Named turns come first, each shown by rows before and after it. Which turns, in which order, take the first row of each pair that follows to the second? Write the first one first, as in the answered first pair.
K:
1 17 -14 21 -1 6 -27 26 0 5 4 -8 -18 -32 -21 8 20 -6 -12 23 -20 4 -9 -11 8 -29 -21 -32 8 -18 |-> -2 13 -9 13 -18 0 -9 41 36 13 7 -9 -19 -21 -21 14 15 -6 -4 19 -17 -5 4 -19 1 -29 -18 -27 10 -3
13 7 5 3 -9 13 8 16 -19 -2 8 14 -4 15 10 9 12 -8 -26 -2 16 3 -20 -7 4 -15 -20 24 13 5 |-> -4 8 0 16 15 4 -9 3 -39 -12 9 -19 -5 -8 10 9 20 -7 -13 7 2 16 -14 -1 4 -10 -15 -10 8 -15
-14 7 -16 19 0 8 -17 13 -38 2 6 9 -13 9 10 3 13 33 -21 16 -1 2 -14 -3 -1 -12 -30 18 26 25 |-> -32 2 -15 24 9 -9 -24 8 -25 -6 7 -25 -14 -5 11 9 16 36 -6 24 -10 5 4 0 -7 -6 -25 -10 21 15
H:
4 6 12 -6 -19 -2 21 35 32 -8 17 5 -1 23 1 8 1 4 -13 1 15 -13 3 -22 -4 -3 -16 8 14 15 |-> -3 5 11 -12 -17 -14 21 28 50 -6 10 -10 0 19 -1 7 -4 6 4 -1 6 -11 14 -20 -8 5 -1 -7 4 13
5 10 -5 15 23 9 -15 2 -30 -12 8 -1 -5 -10 6 2 18 -4 -11 9 -3 12 -21 -3 11 -14 -14 4 6 -11 |-> 17 11 -1 -1 3 19 -2 9 -15 -1 4 28 -3 8 2 -4 8 -4 -13 -2 5 2 -22 -8 12 -13 -8 27 7 5
2 18 -32 22 4 7 -25 19 -12 7 12 -12 -10 -11 6 10 31 6 -2 32 7 -13 -26 8 -7 -32 -10 -22 -8 -6 |-> 18 19 -30 12 -13 18 -13 25 -5 15 12 17 -10 5 4 4 23 5 -13 25 18 -22 -35 2 -4 -32 -10 5 -6 11
-39 9 23 15 -15 -10 3 26 36 10 7 -20 -4 -11 0 24 11 -1 31 1 16 -14 21 -5 5 -16 -1 -12 6 -4 |-> -41 10 16 24 -8 -3 -3 29 15 2 14 -27 -7 -16 3 26 20 -2 22 7 14 -9 13 -5 6 -23 -16 -11 13 -12
S:
2 -12 -1 -5 10 -5 -2 -12 6 11 -15 11 1 6 -5 -14 -13 4 13 -12 7 -5 -5 7 10 15 29 12 -3 -3 |-> 1 -15 2 -9 4 -8 4 4 21 16 -15 11 -5 13 -3 -10 -14 3 8 -11 11 -6 -2 0 9 9 22 20 2 4
18 4 1 -4 1 17 5 -1 -8 7 -1 16 3 14 -9 -24 -10 4 -2 1 11 3 -10 12 9 6 -22 24 6 -7 |-> 17 2 0 -6 3 16 1 -9 -12 6 -5 12 4 8 -12 -25 -9 6 4 -3 5 3 -11 19 10 9 -16 18 3 -9
-30 1 -5 19 40 -25 -28 -31 -19 -17 -3 -53 -1 -39 -4 16 5 3 36 10 -27 19 17 13 -9 16 15 -58 -12 -19 |-> -37 -8 5 3 19 -37 -9 -15 40 -4 1 -55 -5 -24 -8 25 1 4 47 5 -18 7 38 4 -20 20 20 -55 -15 -5
-7 -10 0 2 14 -2 -1 -7 -2 -2 6 -1 10 -7 2 0 0 4 5 -6 3 -5 2 6 -3 11 12 -2 0 -10 |-> -6 -8 2 -4 8 -5 4 -4 9 -2 10 -2 9 -5 0 3 0 5 6 -4 5 -9 6 4 -8 9 14 1 3 -4
Now pairs of rows:
Each pair is two turns apart.
11 0 17 0 -13 21 -20 17 -21 -12 -9 7 6 26 5 -20 21 -22 -39 -14 -10 -21 -28 15 -22 0 2 20 -28 7 |-> 3 2 13 8 -7 15 -21 11 -32 -17 -8 -3 5 17 8 -20 24 -19 -37 -6 -13 -15 -28 17 -25 -1 1 12 -25 2 -> K H
-6 3 0 7 2 2 -2 4 -15 -7 8 -7 -8 4 5 5 0 -2 -2 13 1 1 -5 0 -3 -11 -15 3 6 2 |-> -11 -1 1 0 -2 -6 2 -2 6 -4 7 -18 -5 1 3 7 -4 1 11 9 -1 -1 9 3 -10 -2 0 -8 2 3 -> S K
-17 14 -17 2 10 21 10 20 -4 -20 6 -15 -19 4 -13 -40 7 0 -9 -6 7 10 -9 -9 4 7 -13 3 37 5 |-> -23 11 -15 -1 2 17 13 22 14 -17 9 -24 -20 2 -11 -34 3 2 -3 -4 7 7 2 -8 -1 8 -10 -5 35 10 -> K K
-39 -4 10 25 24 -4 2 25 25 -19 -7 -31 -20 -16 27 33 26 -12 10 32 -43 2 18 4 -56 -23 14 -31 23 -2 |-> -23 3 6 32 17 20 3 43 -9 -17 2 -3 -25 -5 31 33 34 -17 -25 36 -30 2 -8 -8 -47 -41 -15 3 37 3 -> S H
14 1 -7 -9 -1 -1 15 6 5 -14 6 1 -15 10 -1 19 -9 20 -19 11 -15 7 -12 -21 -3 -5 -21 -16 -18 6 |-> 9 1 -8 -5 4 -4 11 3 3 -18 6 -8 -14 3 -2 23 -9 20 -15 11 -19 8 -10 -18 -5 -3 -17 -25 -20 3 -> S K
-20 15 10 9 22 -2 22 -11 -46 -1 -8 -26 -4 -8 -1 2 11 -2 -10 5 -4 2 -2 9 -11 -7 -10 -28 15 -29 |-> -26 11 17 0 7 -9 35 13 -7 3 2 -36 -10 2 1 11 14 -1 -17 13 0 -6 12 -3 -17 -14 -18 -25 18 -19 -> K H
10 10 6 -1 -8 -26 17 -33 19 9 -27 21 5 3 -17 -9 -14 -14 16 -17 2 1 8 -2 7 4 28 4 -2 -11 |-> -6 15 1 23 20 -26 -4 -29 -25 -9 -18 -14 0 -22 -5 1 4 -12 5 6 -6 12 -1 0 6 -3 5 -17 2 -27 -> H H
15 -10 -1 5 -19 -1 19 -14 13 1 -5 13 13 21 -20 -9 -20 -19 26 -24 16 -22 -4 13 9 20 18 37 9 8 |-> -16 -8 -7 27 10 -19 -5 -22 -13 -18 5 -41 10 -14 -13 2 -7 -15 39 -4 -1 -5 7 20 5 18 13 -10 4 -16 -> H H
-11 21 -2 25 13 9 -10 -6 -57 -20 -1 13 -8 -1 18 3 3 6 -15 26 1 0 -17 -16 17 25 -16 21 -3 -14 |-> 5 19 0 7 -4 11 -2 -21 -40 -7 -14 45 -4 13 9 -16 -14 9 -2 7 4 -8 -16 -8 20 35 9 32 -10 -5 -> H S
-8 -4 25 -14 -3 -16 -16 -27 15 -3 -1 -37 17 -6 -5 -1 5 2 3 1 -2 -8 16 -5 -5 4 -13 -28 -1 6 |-> 5 6 21 -3 -2 2 -17 -12 -17 -9 7 -18 14 3 5 -1 17 -3 -28 6 6 -6 -7 -14 3 -14 -37 1 10 6 -> H H
-18 -6 -8 12 17 -11 -16 2 -16 -1 4 -36 -6 -18 6 3 3 4 -4 4 -6 7 21 1 -5 -1 7 -35 8 -12 |-> -18 -7 -6 9 4 -11 -5 21 0 0 13 -40 -11 -8 6 10 9 1 -16 10 1 3 23 -11 -8 -10 -12 -23 16 -5 -> H K
-17 -15 -8 2 -13 -10 9 0 29 -2 -10 -21 -11 -1 8 -2 0 6 9 -6 -9 -2 13 16 -4 12 11 3 -3 15 |-> 3 -9 -9 2 -18 9 9 4 1 -1 -9 13 -13 10 9 -10 1 2 -14 -8 -1 -1 -10 13 4 0 -3 33 6 20 -> K S
-12 -11 -12 3 21 -3 -26 -19 -2 -22 -28 -26 -1 -16 1 -3 28 -2 11 2 -12 -35 -4 -4 1 -15 43 10 -12 30 |-> -20 -14 -5 1 11 -6 -19 -3 18 -20 -22 -33 -2 -11 4 7 28 -3 8 8 -8 -39 3 -12 -6 -21 36 13 -10 35 -> H K
4 -15 10 -13 -30 10 13 17 46 27 8 22 3 24 1 -3 -19 -4 -4 6 7 -17 11 -20 -6 -3 3 15 -1 27 |-> 5 0 -4 25 14 24 -23 2 -53 2 9 9 0 -5 14 -7 1 -6 -29 21 -7 4 -20 -13 7 -14 -24 2 7 -3 -> S K
-9 0 -4 1 -8 -8 3 -3 7 -5 0 -16 7 -7 4 11 8 -2 19 -4 -15 2 3 -6 -12 0 -10 3 9 4 |-> 3 5 -7 4 -6 6 4 -9 -14 -2 -3 7 7 -1 7 4 10 -2 5 -9 -11 1 -10 -4 -7 -2 -16 21 11 5 -> K K
-35 -6 1 6 5 -21 -3 11 32 -5 15 -57 -9 -24 -9 22 7 7 18 19 -16 1 25 -7 -14 -6 -12 -40 -5 -6 |-> -7 9 -1 12 -7 16 4 38 -15 -4 28 -5 -16 5 1 19 20 1 -41 22 9 -2 -17 -22 3 -33 -53 20 19 7 -> H H
5 10 -5 -13 -8 -5 -8 5 29 7 -16 -33 7 -34 2 1 0 1 2 -16 -22 2 13 -13 -1 -20 -13 -9 7 -1 |-> 16 11 -2 -12 -19 11 -1 15 22 13 -13 -11 4 -18 4 1 0 1 -18 -15 -11 -1 -1 -22 4 -27 -25 16 12 7 -> S K
9 -7 -3 -7 4 -9 -16 6 15 5 -11 -33 5 15 -10 -16 0 1 40 5 -8 15 2 22 -22 18 22 -20 -15 3 |-> 35 0 -9 -3 -2 16 -15 3 -16 11 -15 13 5 31 -10 -29 -3 -6 15 -2 2 13 -29 21 -11 14 13 18 -8 9 -> K K
25 0 7 -6 -34 16 12 23 -6 4 4 31 -6 29 -6 -2 14 4 -22 -2 12 -8 -25 -20 17 -13 -32 35 32 15 |-> 33 0 -5 0 -5 19 -7 -20 -48 -1 -16 41 4 10 -12 -21 5 4 -3 -20 0 2 -36 2 27 7 -6 22 21 -4 -> H K
-19 -8 1 11 5 -12 -23 -5 -9 -13 4 -36 -11 5 11 -17 -5 5 -16 9 -1 4 -8 7 -5 -5 0 -24 8 -8 |-> -12 -14 8 -7 -19 -10 -2 5 33 2 1 -19 -11 23 9 -20 -13 8 -14 0 8 -9 1 3 -8 -2 3 -6 8 11 -> S K
3 -6 -4 0 7 5 -5 -8 -12 -1 -4 12 7 -4 -5 -6 -4 2 3 -8 0 3 -2 11 12 9 8 4 1 -1 |-> -4 -2 -5 6 13 1 -9 -2 -15 -7 -2 -1 2 -12 -2 1 4 3 5 3 -2 5 2 9 7 6 1 -8 0 -3 -> K H
-4 3 -14 13 -8 24 -10 10 7 -15 -5 17 -6 -16 -7 7 16 -6 7 2 10 0 -6 -13 5 -13 -20 27 -1 17 |-> 6 3 -16 9 -7 25 -10 -4 5 -11 -14 29 -1 -12 -15 -1 6 -4 14 -6 9 3 -9 -5 7 -4 -8 30 -4 15 -> S H
-2 -2 3 11 -3 2 -10 -8 -40 -5 -15 8 -4 -1 22 -17 -3 4 -13 0 -1 16 -20 -10 9 3 -11 0 18 -8 |-> -16 -5 3 14 -4 -4 -7 5 -29 -8 -7 -13 -6 -5 25 -5 3 3 -12 11 1 21 -10 -14 2 -2 -21 -8 20 -8 -> K H
26 22 1 7 -35 34 0 -42 -42 11 -32 30 -5 21 11 -3 -9 -16 -25 -11 10 2 -27 -3 -11 -17 -7 9 7 6 |-> 11 18 -1 10 -17 14 -12 -67 -43 6 -42 8 -1 1 2 -8 -13 -12 8 -18 -5 7 -14 11 -13 2 15 -25 -4 -4 -> H K
-1 -9 2 0 -29 4 2 21 26 -10 2 -31 -11 -16 22 19 2 12 0 37 4 -4 28 -18 -2 -12 -38 -6 14 -2 |-> 7 -8 7 -7 -39 12 12 24 27 -3 -2 -12 -11 -4 19 17 0 10 -6 34 8 -7 19 -21 2 -13 -36 11 18 5 -> H H
14 -1 30 -19 -26 26 10 50 35 1 -8 6 -10 3 6 3 -12 -13 -25 10 21 3 -11 -23 -16 1 -34 15 18 -2 |-> 28 0 26 -23 -28 32 7 30 27 9 -22 31 -5 5 4 -10 -20 -12 -16 -3 19 4 -17 -18 -8 10 -15 24 14 2 -> S H
16 -8 -20 1 6 -4 10 2 14 -4 -13 -1 1 -14 -4 7 -18 31 2 -5 0 -6 11 -3 1 -4 23 10 1 18 |-> 7 -5 -21 12 23 -7 -1 4 -8 -13 -7 -16 -4 -24 3 9 -7 30 -5 9 -4 0 7 -4 -1 -10 10 -2 1 9 -> H H
0 9 -13 20 23 13 -14 -2 -63 -12 5 17 6 -14 11 -5 14 -5 -8 13 -4 5 -18 10 6 -9 -1 -3 7 -21 |-> 15 3 -8 1 10 14 -3 -18 -40 3 -10 49 15 4 0 -21 -6 -3 1 -11 -1 -8 -16 15 12 6 30 12 0 -13 -> H S
-26 -8 -3 7 1 7 6 6 12 8 18 -31 16 7 0 13 13 -3 12 0 -17 5 13 9 -23 1 -4 -18 -3 -3 |-> -6 1 -4 8 -12 25 10 20 -5 12 21 5 13 23 5 7 13 -7 -16 -2 -4 1 -6 1 -16 -8 -21 16 5 9 -> K S
2 1 2 -1 -2 -7 -6 -9 -2 -2 -4 11 5 -5 -12 -10 1 1 11 -7 -2 -2 -2 9 4 6 15 -2 -13 -8 |-> -10 1 5 3 3 -15 -2 -6 5 -4 -1 -4 5 -6 -11 -2 6 2 14 1 -6 2 8 9 -2 6 11 -12 -13 -8 -> S H
-8 -3 5 -20 -5 -14 4 -14 25 12 -16 -3 -3 -9 -3 -8 -7 7 12 10 -8 -7 28 -5 0 12 10 -4 -14 -1 |-> -16 0 2 -10 1 -17 -3 -6 17 3 -8 -21 -4 -16 2 1 3 8 5 22 -11 -1 27 -8 0 3 -7 -11 -14 -5 -> H S
-7 3 -8 11 28 7 -20 -15 -32 1 -13 -9 1 -16 5 -5 4 4 -1 -8 -13 9 1 9 5 6 -1 -17 -8 -12 |-> -22 -4 6 -3 -2 -1 1 18 34 10 2 -23 -7 0 3 15 3 5 0 4 -2 -1 25 -11 -9 -4 -10 -10 -5 8 -> K S
17 4 -2 6 -19 18 8 21 -14 -8 13 17 -5 11 12 9 3 -5 -20 9 18 -12 -11 -21 5 -20 -26 20 8 6 |-> -13 1 -1 9 -3 -8 1 15 1 -19 14 -36 -6 -13 13 21 8 0 6 21 2 -4 16 -15 -9 -13 -18 -25 -5 -7 -> K K
15 -7 -5 -7 -21 -18 5 9 -1 22 -1 -3 -4 18 -12 4 -5 1 -9 -11 4 -7 -13 -3 9 30 31 9 -1 0 |-> 15 -5 -9 -3 -14 -16 3 -4 -13 19 -5 -6 -1 15 -12 -2 -7 0 -5 -11 4 -6 -16 0 10 33 36 2 -6 -3 -> K S
13 -9 8 -4 3 13 35 4 -29 7 -4 39 0 6 16 0 -31 14 12 -7 16 10 -22 -18 2 -16 -12 12 7 3 |-> -5 -18 11 -13 9 -9 33 -11 2 9 -8 11 1 -6 8 2 -41 22 47 -12 3 15 3 -9 -7 -2 15 -22 -7 0 -> H H
-9 5 11 0 -10 -12 4 4 28 13 13 -6 3 6 -5 -1 -8 5 4 1 -3 -9 17 2 0 3 18 -7 -15 7 |-> -13 12 4 16 7 -7 -8 10 -11 -2 21 -19 -1 -8 0 4 5 2 -12 12 -4 -1 3 -2 4 -9 -8 -9 -11 -4 -> H H
3 3 -4 6 9 -30 4 -28 -15 17 -18 6 4 -11 -5 -18 -11 -15 17 -19 -2 -8 -11 26 18 17 32 -9 -6 -14 |-> 1 7 -5 22 17 -19 -3 -21 -46 8 -13 7 0 -16 4 -17 2 -18 -4 -10 -1 -2 -25 22 22 4 10 -3 1 -18 -> H H
26 -6 13 2 25 5 -10 -19 -23 -13 3 3 -5 -4 19 4 -9 -16 -2 -13 -29 8 -22 22 4 12 -33 21 25 -3 |-> 15 -7 16 5 28 -2 -12 -8 -18 -14 8 -20 -14 -7 25 17 -3 -15 -4 -4 -28 8 -14 15 0 5 -43 13 30 -5 -> K H
19 -2 -7 -10 -1 7 -10 -20 2 -2 -8 34 10 7 4 -18 -1 -6 3 -11 -16 -6 -14 11 5 7 11 16 -8 -13 |-> 7 -3 -12 6 18 5 -22 -21 -17 -10 -2 11 10 -9 4 -14 10 -4 4 -1 -24 3 -13 11 1 7 2 -4 -5 -29 -> K H
-4 0 0 18 14 6 -10 1 -39 -18 -3 -5 2 -6 6 0 12 -1 -20 15 3 6 -9 -5 -3 -11 -15 -4 5 -15 |-> -12 -5 3 11 5 2 1 18 -11 -13 5 -14 -2 -2 10 12 14 -1 -22 22 6 1 3 -14 -6 -17 -24 -2 6 -6 -> K H
8 -2 -6 11 41 -4 -31 -22 -39 -13 0 -10 12 -22 10 -9 3 -1 0 -5 -15 6 13 -4 5 8 0 -9 -8 -10 |-> 35 -3 0 -5 17 13 -13 -9 -26 -1 -2 39 11 9 6 -22 -2 -4 -20 -19 1 -6 -3 -13 8 5 1 32 -1 10 -> H H
-1 3 -4 13 -5 4 -9 15 -14 0 12 -1 0 6 4 7 12 -6 -21 0 8 7 0 -3 1 -11 -8 1 3 -2 |-> 5 -2 -1 -3 -19 -5 5 10 17 10 4 11 5 18 -2 1 -5 -3 -4 -12 7 -2 8 1 0 0 15 5 -4 7 -> H H
16 -1 5 -14 7 -1 -4 -11 -16 9 -2 27 0 18 -17 7 3 1 4 -1 12 -6 -17 -1 15 -5 11 18 13 16 |-> 14 -6 11 -22 -2 -9 1 -3 10 11 -2 16 -3 20 -18 12 0 6 12 -2 14 -11 -4 -3 11 -2 16 13 9 21 -> H S
-5 -12 0 25 41 9 5 -16 -56 -22 -8 -35 -17 -11 12 6 -10 -26 -26 36 -19 22 11 -8 -17 -18 -36 7 18 -46 |-> -22 -21 10 15 23 -5 21 9 3 -16 2 -61 -23 -3 14 23 -10 -24 -17 45 -15 14 34 -21 -29 -20 -39 -1 16 -32 -> K S
-5 1 11 -20 -18 -9 12 8 40 11 4 5 -4 14 -2 8 -2 2 5 0 8 -8 15 -4 -9 2 2 3 -6 20 |-> 10 4 6 -17 -13 3 8 -15 18 11 -5 28 1 12 -6 -11 -11 1 9 -14 4 -5 3 6 -1 10 16 15 -9 16 -> K H
-5 2 9 -4 -6 -5 10 2 21 11 18 10 3 3 -12 -12 -5 9 6 -9 5 -3 8 8 -2 6 11 8 -1 0 |-> -5 8 4 7 13 1 -6 -12 -11 1 11 4 6 -7 -10 -14 0 11 5 -6 -4 8 -1 16 2 5 11 -2 -1 -14 -> K K
11 -10 13 -1 10 16 -4 -29 -25 15 -12 14 10 -8 8 -21 -8 -2 2 -16 -3 5 -18 33 5 23 34 8 -16 -8 |-> 9 -13 14 -8 3 12 0 -27 -4 18 -14 15 10 -2 4 -19 -14 -5 9 -19 -2 -1 -11 32 2 25 38 9 -20 0 -> S K
-16 6 -2 22 17 -6 7 13 -20 -13 0 -6 11 -13 -4 8 6 6 -5 18 -5 6 -9 -1 -5 -14 -13 -15 9 9 |-> -2 5 -4 20 16 1 6 4 -31 -9 -6 15 14 -6 -8 -6 2 4 -8 10 -5 6 -20 7 1 -6 -5 -6 6 11 -> H S
19 17 -12 2 -17 13 -5 4 -4 6 -3 16 -10 14 6 5 1 -3 -9 -1 -3 -7 -11 -8 8 -18 -9 3 18 1 |-> 3 15 -15 8 1 -1 -17 -12 -10 -2 -4 -12 -7 -2 7 7 2 0 8 6 -17 3 -1 2 3 -10 -2 -31 11 -13 -> S K
11 11 8 -18 1 17 20 8 21 -10 17 9 5 22 14 9 9 -10 8 -5 0 9 -1 -1 2 -14 6 7 13 12 |-> 15 13 1 -12 19 16 7 -13 -15 -15 10 16 10 11 12 -2 9 -9 13 -12 -13 17 -15 12 8 -10 15 -1 10 -1 -> K S
13 17 2 13 -5 10 14 1 -13 15 7 21 -13 -6 6 -8 -7 -10 12 4 4 -11 -18 5 8 9 0 16 -8 13 |-> -7 12 3 12 0 -8 13 1 11 8 10 -15 -12 -15 6 5 -5 -8 29 12 -6 -8 3 6 -2 13 5 -15 -14 9 -> K K
-2 -3 15 -7 -6 4 2 33 24 -6 12 6 -7 20 12 -3 2 -6 0 4 -4 -23 3 -15 -6 19 3 16 16 13 |-> -7 5 5 13 22 10 -17 22 -27 -18 11 -2 -6 5 18 -5 13 -9 -10 9 -12 -11 -11 -10 2 12 -9 7 21 -4 -> S K
9 22 -5 31 8 -11 1 -6 -16 2 15 15 -2 8 -3 4 -10 21 -8 2 -29 14 -2 27 1 -23 -14 17 9 -3 |-> 14 17 0 16 -7 -18 10 -11 14 11 5 25 1 18 -9 2 -20 22 7 -8 -28 6 4 24 -3 -16 3 19 0 6 -> H H
11 -17 -2 -14 -30 -10 9 -2 1 4 -5 -5 14 19 -4 -10 11 -21 -16 1 22 -11 5 -5 7 4 5 13 19 27 |-> -4 -15 -7 2 -2 -21 -10 -15 -26 -9 -6 -33 15 -6 -2 -7 22 -21 -6 11 8 3 9 5 3 7 9 -21 16 4 -> K K
-12 7 -2 -1 12 -7 -3 -7 9 -15 8 -5 5 -7 -25 -6 13 2 12 -11 -2 4 -4 -5 -14 -1 24 -18 3 5 |-> 3 7 -2 -2 6 10 4 -4 -3 -9 6 22 6 7 -25 -12 12 -3 -1 -15 6 0 -16 -7 -8 -4 20 9 7 10 -> K K
-30 -37 -6 0 -3 -2 22 20 58 -1 8 -41 -6 -4 23 37 19 1 26 16 -1 9 12 24 -4 20 -23 -22 -5 3 |-> -13 -28 -7 2 -17 20 31 42 42 1 12 -7 -12 18 30 35 24 -3 -8 18 14 5 -9 10 4 4 -49 19 9 17 -> H K
1 -8 2 -15 -12 -10 -3 -6 23 7 -10 -4 9 9 -2 3 -4 2 18 -11 1 -6 6 11 -4 14 12 -7 -6 1 |-> 17 -3 2 -15 -18 3 0 -1 9 11 -12 17 8 21 1 -2 -3 -1 4 -12 10 -11 -7 5 1 8 3 15 2 6 -> K S
5 10 -2 -9 -21 5 7 4 10 13 -3 30 12 2 -3 -2 -7 1 15 -10 -7 -7 2 2 5 4 16 14 -3 5 |-> -12 10 -6 2 1 -4 -9 -9 -5 1 -6 3 16 -17 -4 1 -1 1 25 -4 -23 1 9 12 3 10 19 -16 -7 -9 -> K K
9 0 10 -18 7 11 -5 -8 -36 -11 4 -32 -2 -4 5 12 6 -11 4 14 12 -5 15 -11 10 3 -14 17 23 -16 |-> 13 -3 14 -32 -11 9 9 2 -4 -6 5 -25 -4 7 3 13 -2 -11 9 9 17 -13 22 -17 8 2 -11 27 23 -4 -> K K
-13 -1 -5 -23 8 -12 0 -11 11 -4 3 -25 -1 2 -1 -2 1 0 11 8 -4 -3 14 9 1 14 6 -9 -13 -1 |-> -17 1 -6 -15 14 -10 -4 -10 -3 -9 5 -33 -2 -3 3 1 7 -1 5 14 -5 0 6 9 2 8 -7 -12 -11 -5 -> H S
8 1 19 10 44 -1 5 5 0 -13 13 -41 14 3 -9 -21 16 -3 15 4 7 3 10 -7 -15 -27 -13 2 -18 1 |-> 16 4 22 6 37 7 14 18 2 -8 17 -26 12 17 -7 -23 17 -7 2 3 18 -2 6 -11 -13 -34 -22 18 -13 10 -> K S
6 12 -8 -6 23 24 9 -23 -34 2 -10 36 25 -2 12 -27 10 18 18 -2 -31 19 -18 5 16 20 16 14 -14 19 |-> 4 10 -7 -10 25 14 6 -28 -21 0 -12 28 28 -9 8 -26 5 20 30 -5 -34 17 -10 9 10 23 26 1 -19 18 -> H H
-4 -4 -11 11 8 -6 -5 -29 -2 2 -14 -18 14 -7 5 -25 -2 -6 20 -5 -13 -7 16 -4 9 4 13 -12 -10 -9 |-> -12 -6 -7 8 -3 -9 6 -9 23 6 -4 -32 9 -2 6 -12 1 -5 17 -1 -8 -12 30 -13 4 0 1 -12 -8 0 -> H K
